In the rows, 128 means zero.
One turn moves each row of this set onto another row. After a few examples, where does it send each row asked below?
J558: [ 78 127 126 110 139  95 131 126 111 128 119 104 117 145 154 121 134 122
 192 146 124]
J361: [138 151 154 169 117 100 149 106 112 138 137  90 136 141 142 126 122  93
 141 172 137]
J371: [132 110 116 151 133 115 118 144 115 123 134 147 110 104 134 124 148 113
 116 147  70]
J60: [ 97  82 127 113 113  94 142  99 115  96 112 108 140 118 144 140 113 125
 147 145 101]
J23: [146 132 155 122 121 118 165 123 107 107 131 120 148 131 123 112 115 104
 158 169 166]
J952: [156 146 119 127 133 138 138 149 141 130 147 133 146 108 141 126 141 134
 157 152  86]
J760: [122 100 135  95 139 102 135 123 135 122 103 142 120 151  78 133 148 127
 140 153  95]
J782: [157 155 142 131 143 141 138 124 119 115 116 116 146 156  69 126 146 116
 132 143 114]
J985: [116 123 127 177 142 144 129 113  95  91 130  92 137 105 116 105 148 115
 131 157 109]
J107: [118 138 165 130 116  83 126 135 120 124  83 154 147 141 133 115 141 118
 118 125 131]
J789: [133 131 139 133 129 124 129 142 123 151  88 148 166 127 155 150 160 104
 144 137 114]
J658: [135 125 128 138 135  88 133 108 104  99 117 101 103 168  73 148 130 112
 163 133 126]
J731: [135  91 107 141 132 114 107 108  85  97 127 102 122 124 140 128 124 120
 176 127  81]
J502: [119 160 122 190 130  84 129 130 105  91 121  87 136 128 127 134 161 111
 139 135 117]
J445: [140 148 153 121 150  77 128 123 118 108 117 130 116 149 141 119 157 123
 209 138 121]

J985 -> J731
J361 -> J558
J23 -> J445
Where do these go?
J502 -> J60
J782 -> J658

One turn moves each row of this set onto another row. After a few examples, where does it send each row asked below?
J385: [137 117 147 169 148 105  89 150 132 153 148 139 107 119 135]
J341: [164 118 125  87 140 107 106 126 121 137 124 153 128 145 141]
J192: [131 107 150 172 148 103  92 141 151 154 143 134 106 119 128]
J10: [122 124 129 143 153 133 137 133 103 117 173 114 124 106 110]
J405: [114 102 141 142 137 131 142 155 104 121 173 129 108 123 135]
J113: [119 105 146 159 144 156 109 108  90 137 134 111 102 131 131]
J408: [167 147 125 132 144 108  96 105 123 112 116 141 141 128 132]
J368: [162  91 128 109 124 106 120  96 165 143 114 147 125 145 130]
J618: [133 122 127 160 139 131 143 113 125 124 150 100 116  90 101]
J677: [127 119 109 125 104 116 156 157 130 109 112 133 100 132 140]
J3: [116 100 145 164 144 160 111  96 101 134 140 113 109 135 122]
J42: [142  97 154 119 140 102 104 129 152 111 123 155 128 152 154]
J740: [119 128  93 129 132 124 157 127 134  96 142 135 133 136 109]
J478: [115 118 107  93 139 144 139 133 160 149 124 126 100 148 137]
J948: [132 101 139 170 111 128 151 122 139 136 136 105  95  99 121]
J962: [111  89 152 160 146 153 114  98 117 134 135 104 105 131 121]
J188: [138 122 134 185 152 113  93 124 140 150 158 141 123 124 117]
J214: [120 122 101 130 130 115 158 121 156  97 120 119 123 119 100]
J808: [120 118 100 109 130 150 147 115 169 152 123 128 103 151 132]
J609: [129 136  87 116 129 152 143 108 154 153 122 127 110 144 126]
J466: [111  90 158 151 147 149 108 111 112 134 128 101  98 126 128]
J930: [130 147  87 104 137 151 134 120 139 151 125 123 108 139 130]
J810: [157  93 135  92 131 102 113 124 148 142 117 149 119 147 145]
J617: [116  99 153 151 144 151 106 116  96 135 127 106  96 126 134]
J35: [168 127 127 155 121 112 108  87 148 119 110 147 136 136 134]
J716: [138 126 138 177 151 110  88 140 125 153 155 143 115 124 129]
J835: [121  88 147 157 112 130 150 148 125 133 150 123  92 120 140]
J567: [122 136  99  89 145 147 132 137 141 148 123 124 103 140 136]
J603: [133 110 142 182 149 107  95 126 155 152 151 134 116 120 117]
J905: [126 114 111 127 112 111 157 139 154 105 103 115 104 117 122]
J527: [149 127 144 110 155 102  92 131 126 105 124 149 136 136 145]
J461: [154  98 145 147 118 107 115 101 167 118 115 154 127 152 147]
J121: [123 128  99 127 117 124 156 149 116 101 136 146 118 146 132]
J346: [172 116 111 117 128 113 119  82 148 142 120 145 138 142 120]
J883: [172 131 110 104 138 114 109 100 123 138 128 150 140 141 128]

J810 -> J883
J930 -> J808
J835 -> J10
Where do these go?
J716 -> J603
J527 -> J35
J3 -> J466
J905 -> J121

